Questions about the matrix below.
1) What is the entry just left of the centre entry?
2) What is the entry just left of -90.941?
[[ -80.167  -79.806  -40.149  -80.968 -108.764  -48.580  -56.989  -30.357
   -50.181]
 [  11.283  -33.103 -106.734  -35.395   10.621   -0.662  -63.931  -50.304
   -64.034]
 [ -51.438   -2.628  -56.642 -102.123  -47.573  -35.865  -36.364  -97.361
   -85.322]
 [  92.643  -94.035  -61.185  -55.511  -22.101 -110.029  -44.870  -27.427
  -188.490]
 [ -57.798    0.702  -78.636  -68.012  -48.619  -99.956  -36.638  -57.965
  -121.258]
 [-108.928 -101.856  -52.529  -64.027    1.917  -23.997  -66.071  -90.941
     4.128]
 [ -79.706  -71.256 -115.766   -5.348   -5.577 -103.370  -38.630  -50.411
  -204.025]
 [ 177.907  -26.264  -55.587  -70.959  -32.417  -62.645  -66.869  -92.994
   -96.408]
 [-112.206  -84.302  -89.146  -64.708  -66.031  -38.995  -44.721 -106.717
   -55.798]
 [-210.256  -35.133  -67.697  -94.053  -40.859  -66.653  -50.472  -69.194
   -72.557]
 [  33.345  -44.869  -43.996  -53.977  -99.119  -97.102  -49.979  -99.757
   -51.823]
 [-130.150 -111.889  -58.877  -48.789  -31.300  -18.657  -51.012 -121.175
    28.821]
 [  28.928   33.997  -79.798  -52.954  -65.002  -28.641  -54.291   -0.940
   -82.172]
 [-150.959  -93.424  -78.944  -40.855  -51.318  -61.844  -45.523  -79.196
    18.749]
 [ -60.289 -132.052  -69.659  -38.069  -48.258  -92.383  -61.495  -66.950
  -130.743]]
1) -70.959
2) -66.071

m = [  6  26  -1   8  -4  -2 -28 -10 -51  17]
The entry just right of the smallest entry: 17
What is the entry just left of the smallest entry?
A: -10
What is the entry just right of -10?
A: -51

arr =
[[ -3  48 -43 -10  15   2   9  -3 -11 -40  -1]
 [-14  48 -47  -7  15  13  -4 -10 -24 -43   5]
 [ 15 -53   7  11   0 -36   4 -23  16  41  19]
 [ 24 -49   6   8   3 -12  12 -18  22  41  12]]
Read off the entry in the top-right corner.
Answer: -1
Read off the entry directly above the smallest entry.
Answer: 48
The entry directly below 16 -> 22
The 2nd smallest entry: -49
The entry just left of -36 is 0
The last entry, reading row by row -> 12
Read off the entry directly below 2.
Answer: 13
Read off the third smallest entry.
Answer: -47
The smallest entry in the first row -> -43
Read off the top-left entry.
Answer: -3
The 4th entry from the end, reading row by row: -18
Read off the bottom-left entry.
Answer: 24
The smallest entry -> -53
Read off the entry directly below 7.
Answer: 6
Read off the entry just left of 9.
Answer: 2
The 5th-last entry, reading row by row is 12
Read off the smallest entry in the first column.
Answer: -14
The entry just right of 0 -> -36
Read off the largest entry in the last row.
Answer: 41

Questions about the row below.
1) Give the 2nd entry.
2) Give the first entry.
[-38  -4   4  31]
1) -4
2) -38

B = -14	-12	-36	-7	-37	-11	-16	17	10	39	-13	-37
The entry just left of 39: 10
The entry just left of -13? 39

Questions about the grid below.
1) The entry just right of the largest entry?
2) The last entry, reading row by row?
3) The entry directly below 27?
4) The smallest entry in the first row?
5) The bottom entry of the column that holds the largest entry?
6) The second entry on the main diagonal?
7) The entry directly below the smallest entry?
8) The smallest entry in the first column?
[[-27 -16  10 -18  26  14  21]
 [ 22 -51 -21  -2 -11 -25  20]
 [  8  -2  21 -40 -34 -26 -13]
 [ -8 -31 -14  17 -16 -18  28]
 [ 11   7 -15  -5  46  44 -27]
 [-35  16  -2  -9  37   7  35]
 [ 29 -52  14 -22   3   8  26]
 [ 29  18  -7 -25 -53 -29 -11]
 [ 26 -23 -14  -4  38 -17  30]
 [ 31  19  -3  -8 -15  20 -25]
 [-32   4  27 -39 -22 -17 -33]
 [-20 -25   9 -11  24  12  22]]
1) 44
2) 22
3) 9
4) -27
5) 24
6) -51
7) 38
8) -35
